[-0.58  5.50 -5.24 -5.51 -0.43  8.92  1.41  2.00] = j_372
[-0.58  5.24 -4.62 -3.46 -0.43  8.03  1.41  1.84] = j_29
[-0.98  5.33 -5.01 -6.07 -0.43  9.24  1.34  2.02] = j_657
len: [-0.58  5.24 -4.62 -3.46 -0.43  8.03  1.41  1.84] : 8
shift +1: [5.50] : [5.51]
len: [-0.58] : 1
len: [-0.58  5.50 -5.24 -5.51] : 4

[ 6.02  0.96  0.41  0.02 -2.56 -0.72  7.32  2.13] : j_941
[-2.58 -2.87  1.90  5.91  3.77  2.65 -4.93 -3.78] : j_354
[-0.61  4.20 -1.87 -0.01  2.98 -6.78 -4.34  3.58] : j_101
[ 4.51 -0.10  1.86  7.63  1.84  0.67  7.07  2.49] : j_79
[ 3.15  4.20  0.11  4.95  0.23 -2.35  3.47 -2.92] : j_410
[ 2.97  3.86 -1.25 -4.58 -0.58 -7.74  1.45 -4.79] : j_805
[-0.69 -1.80 -1.09 -4.95 -1.27  1.59 -3.03 -5.21] : j_703
[ 1.12  0.96  0.02  0.41 -3.04  5.50 -0.53 -2.30] : j_532
[-2.58  2.42 -3.17 -4.42 -5.30 -4.78 -2.74  3.57] : j_672
find: [-2.57 -2.86  1.90  5.91  3.78  2.64 -4.92 -3.78] : j_354
find: [0.96 0.41 0.02] : j_941
len: [-0.61  4.20 -1.87 -0.01  2.98 -6.78 -4.34] : 7

[-0.95  1.17  2.89  6.60  0.59 -0.27  1.37 -0.19  0.07 -0.19  1.23 -0.04
  7.24 -0.24 -9.16 -1.71 -1.43 -0.04  0.18] -> j_443
[-1.33  1.42  1.48  1.32  0.59 -0.22 -2.81  0.33  4.15 -0.07  0.70 -0.16
  3.10 -0.22 -6.59 -0.31  3.68 -0.28  0.74] -> j_929
[-1.34  1.45  1.68  1.78  0.62 -0.24 -2.52  0.28  3.75 -0.08  0.83 -0.16
  3.74 -0.23 -7.02 -0.43  3.48 -0.33  0.80] -> j_667
[-1.33  1.40  1.45  0.72  0.62 -0.20 -3.02  0.31  4.32 -0.06  0.72 -0.17
  2.89 -0.24 -6.43 -0.17  3.79 -0.31  0.85] -> j_599
[ 1.31 -1.31 -1.05  0.67 -0.59  0.19  3.92 -0.43 -4.72  0.03 -0.53  0.19
 -1.79  0.19  5.28 -0.22 -4.97  0.25 -0.81] -> j_810
[ 1.15 -1.10  0.22  4.22 -0.45  0.08  5.20 -0.63 -5.73 -0.06 -0.01  0.19
  1.42  0.13  1.76 -1.00 -6.51  0.16 -0.94] -> j_137
[ 1.27 -1.39 -2.32 -4.04 -0.67  0.26  1.29 -0.15 -2.81  0.12 -1.02  0.14
 -5.06  0.26  8.65  0.98 -1.82  0.21 -0.59] -> j_351
[ 0.69 -0.47  1.56  7.45 -0.13 -0.06  5.95 -0.70 -5.42 -0.16  0.54  0.16
  4.72  0.00 -2.48 -1.91 -7.52  0.19 -0.88] -> j_625
back: [ 0.98  8.65  0.26 -5.06  0.14] : j_351
len: [ 1.31 -1.31 -1.05  0.67 -0.59  0.19  3.92 -0.43 -4.72  0.03 -0.53] : 11

[ 1.11 -4.78  0.00  6.87  0.84  8.48  3.19 -0.40  6.81 -2.75 -2.69 -0.60
 -6.22  5.66  2.67 -0.05  0.59  1.84  4.02 -0.57] : j_380
[-1.93  2.73 -2.33 -6.14  2.03 -7.76 -0.43  0.48 -6.08  2.44  2.65  0.04
  6.71 -5.37 -3.23 -0.01 -0.77 -5.24 -3.34  1.11] : j_705
[ 2.13  4.60  7.01 -0.23 -7.52  1.98 -6.47 -0.55 -0.71 -0.67 -1.09  1.31
 -3.34  0.64  0.90  0.23  1.40  8.92 -1.13 -2.80] : j_622
[-2.44 -2.90 -7.00 -0.23  6.81 -4.51  6.82  0.77 -0.71  1.40  1.58 -1.02
  5.27 -1.36 -1.46 -0.26 -1.32 -8.78  0.34  2.78] : j_888
[-2.44  1.79 -3.50 -4.96  3.23 -7.76  1.99  0.77 -3.93  2.44  2.65 -0.39
  6.71 -4.37 -2.64 -0.09 -1.05 -7.01 -2.60  2.22] : j_103
[ 2.13  3.67  7.01 -0.23 -6.33  3.61 -6.47 -0.70 -0.71 -1.19 -1.09  1.31
 -4.78  0.64  1.49  0.19  1.40  8.92 -1.13 -3.36] : j_173
[-1.42  3.67 -1.16 -6.14  0.84 -7.76 -1.64  0.48 -6.08  2.44  2.65  0.25
  6.71 -5.37 -3.23 -0.01 -0.50 -3.47 -4.07  1.11] : j_500
[-0.41  5.54  2.34 -7.33 -2.74 -7.76 -5.27  0.18 -6.08  1.92  2.12  0.88
  5.27 -5.37 -2.64  0.15  0.04  1.84 -4.81 -0.57] : j_514
shift -1: [ 6.71 -4.37] : [ 6.70 -4.38]
find: [-0.41  5.54  2.33 -7.34 -2.73 -7.76 -5.27  0.18 -6.08  1.92  2.12  0.88
  5.27 -5.37 -2.64  0.16  0.03  1.84 -4.81 -0.57] : j_514
len: [-2.44  1.79 -3.50 -4.96  3.23 -7.76  1.99  0.77 -3.93  2.44  2.65] : 11
len: [-2.44 -2.90 -7.00 -0.23  6.81 -4.51  6.82] : 7

[-3.39 -0.69  0.80 -0.62  1.98 -0.20 -1.22  6.34 -0.82 -3.25 -0.45  1.99
  0.87 -1.27 -1.65  2.45  2.19 -0.48 -2.36  0.22 -0.99 -1.24] = j_37
[ 0.38 -0.32  1.29 -1.43 -0.81  0.97  0.41 -0.07  1.28  0.39  1.13  0.55
 -0.29  0.07  0.51  0.35 -1.64  0.01  0.53  0.77  1.05  0.65] = j_660
[-2.88 -3.07 -0.21  0.42  2.54 -0.11 -0.18  9.02  1.07 -2.09 -0.45  0.27
  0.53 -0.28  0.17  2.81  3.06 -2.01 -2.21 -0.77 -3.33 -1.63] = j_957
[-3.51  0.52 -0.11 -0.18  2.54  0.42 -0.21  2.05 -1.27 -3.42 -0.40  2.19
  0.92 -1.37 -1.86  1.76  0.56  0.38 -2.33  1.01  1.10 -0.65] = j_249
[-0.99 -3.48 -0.47  0.58  2.67  0.68  0.55  9.46  2.05  0.54 -0.41 -0.34
 -0.02  0.08  1.22  2.90  3.30 -2.33 -2.39 -0.92 -3.70 -1.72] = j_7
[-3.52  0.43  1.87 -1.25  1.79 -0.35 -1.29  3.22 -1.23 -3.38 -0.39  2.15
  0.91 -1.37 -1.82  2.01  1.27  0.34 -2.31  0.95  0.57 -0.89] = j_473
[ 0.44 -0.94  1.93 -1.64 -0.89  0.09  0.19  0.38 -0.42 -1.88  1.16  0.37
 -0.36  0.11  1.19  0.28 -1.77 -0.23  0.47  0.80  1.61  0.71] = j_153
[ 0.18 -0.36  0.38 -0.96 -0.70  0.99  0.49 -0.26  1.62  0.64  1.12  0.29
 -0.30 -0.15 -1.46  1.47 -1.27  0.17  0.56 -0.29 -1.00  0.57] = j_119
len: [-0.99 -3.48 -0.47  0.58  2.67  0.68  0.55  9.46  2.05  0.54] : 10
find: [-3.39 -0.70  0.81 -0.61  1.97 -0.19 -1.22  6.34 -0.81 -3.25 -0.46  1.98
  0.87 -1.26 -1.64  2.44  2.20 -0.49 -2.35  0.23 -1.00 -1.25] : j_37
find: [-0.18  2.54  0.42 -0.21  2.05 -1.27] : j_249
find: [-0.21  0.42  2.54 -0.11 -0.18] : j_957
len: [-0.99 -3.48 -0.47] : 3
back: [-1.63 -3.33 -0.77 -2.21 -2.01  3.06] : j_957

[ 1.08  1.13 -1.96  1.10  0.96  0.31  1.66  2.31  1.62 -1.25  1.65  1.62
  0.95 -0.87  1.08  1.74  1.06] : j_806
[0.52 0.27 1.21 0.13 0.22 0.50 0.17 1.75 0.09 0.85 0.31 0.10 1.50 0.50
 0.33 0.08 0.03] : j_674
[-4.83 -4.53  0.37 -6.43 -3.44 -5.09 -2.64  2.71 -4.34  0.04 -2.03 -4.89
  1.87  0.41 -5.23 -4.07 -6.80] : j_362
shift +1: [0.27] : [0.28]
len: [ 1.08  1.13 -1.96  1.10  0.96  0.31  1.66  2.31  1.62 -1.25  1.65  1.62
  0.95 -0.87  1.08] : 15
find: [-4.82 -4.53  0.37 -6.42 -3.44 -5.09 -2.63  2.71 -4.33  0.03 -2.03 -4.89
  1.88  0.40 -5.23 -4.07 -6.80] : j_362

[ 5.74  2.55 -3.23 -4.82 -1.81  1.24  4.11  3.40  8.76] -> j_147
[ 0.86 -0.80 -1.92 -0.47  1.19  3.12  1.41 -0.90 -4.58] -> j_86
[ 1.23  5.74  2.55 -3.23 -4.82 -1.81  1.24  4.08  2.95] -> j_689
[ 3.53 -1.70 -4.99 -2.00  1.35  6.43  3.84 -2.34 -8.22] -> j_232
[ 4.04  4.48 -1.35 -5.08 -4.04  2.41  4.81  4.70 -0.05] -> j_506
[-0.13  0.20 -0.06  0.43  0.75  0.75 -0.19 -2.30 -1.58] -> j_233
[-4.12  2.32  5.21  2.18 -1.25 -6.16 -3.58  0.50  4.50] -> j_548
[ 2.60  2.50 -1.42 -3.39 -2.60  2.87  4.64  2.34 -1.59] -> j_983
[ 0.42 -2.53 -2.63  0.65  2.37  2.85 -0.12 -2.39 -1.18] -> j_741
find: [ 5.74  2.55 -3.23 -4.82 -1.81  1.24  4.08] : j_689
len: [4.04] : 1

[-0.71  3.99  1.75 -3.38  0.85  2.63 -2.96  2.27  3.67  2.61 -1.92  1.49
 -6.01  3.42 -1.05 -2.06 -6.36]  j_226
[-0.27  0.40  3.60  1.53  0.92  1.67  3.68  0.22 -1.25  0.50  0.75 -0.38
  1.83  2.43  0.24  0.14  3.39]  j_56
[-1.49  4.67  1.22  1.40  0.58  3.31 -2.05  1.72  2.09  1.52 -2.05  1.93
 -4.69  2.04 -3.21 -3.69 -7.95]  j_377
[ 0.46 -1.35 -3.55 -0.75 -0.20 -3.67  2.51 -2.71 -1.09 -0.53 -1.61 -1.93
  3.49 -8.85  4.43  4.55  7.34]  j_686
[-1.49  4.67  1.22  1.40  0.58  3.31 -2.05  1.72  2.09  1.52 -2.05  1.93
 -4.69  2.04 -3.21  4.46  6.16]  j_722
[ 1.06 -4.50 -3.64  2.21 -1.00 -2.72  2.73 -2.59 -2.66  0.52  0.41 -2.00
  4.50 -3.58  2.86  3.73  7.08]  j_636
[-0.27  0.40  3.60  1.53  0.92  1.67  3.68  0.22 -4.18 -5.93  2.83  1.75
  0.46 -3.64 -3.71 -4.17 -4.65]  j_448
find: [-0.26  0.39  3.61  1.54  0.92  1.67  3.69  0.22 -4.17 -5.94  2.82  1.75
  0.46 -3.65 -3.70 -4.17 -4.65] : j_448
shift +1: [-2.05  1.72] : [-2.04  1.73]
shift +1: [-1.49  4.67] : [-1.48  4.68]
find: [-1.48  4.67  1.23  1.39  0.59  3.30 -2.04  1.71  2.09  1.54 -2.05  1.93
 -4.68  2.03 -3.23  4.48  6.15] : j_722
len: [-1.49  4.67  1.22  1.40  0.58  3.31 -2.05  1.72] : 8

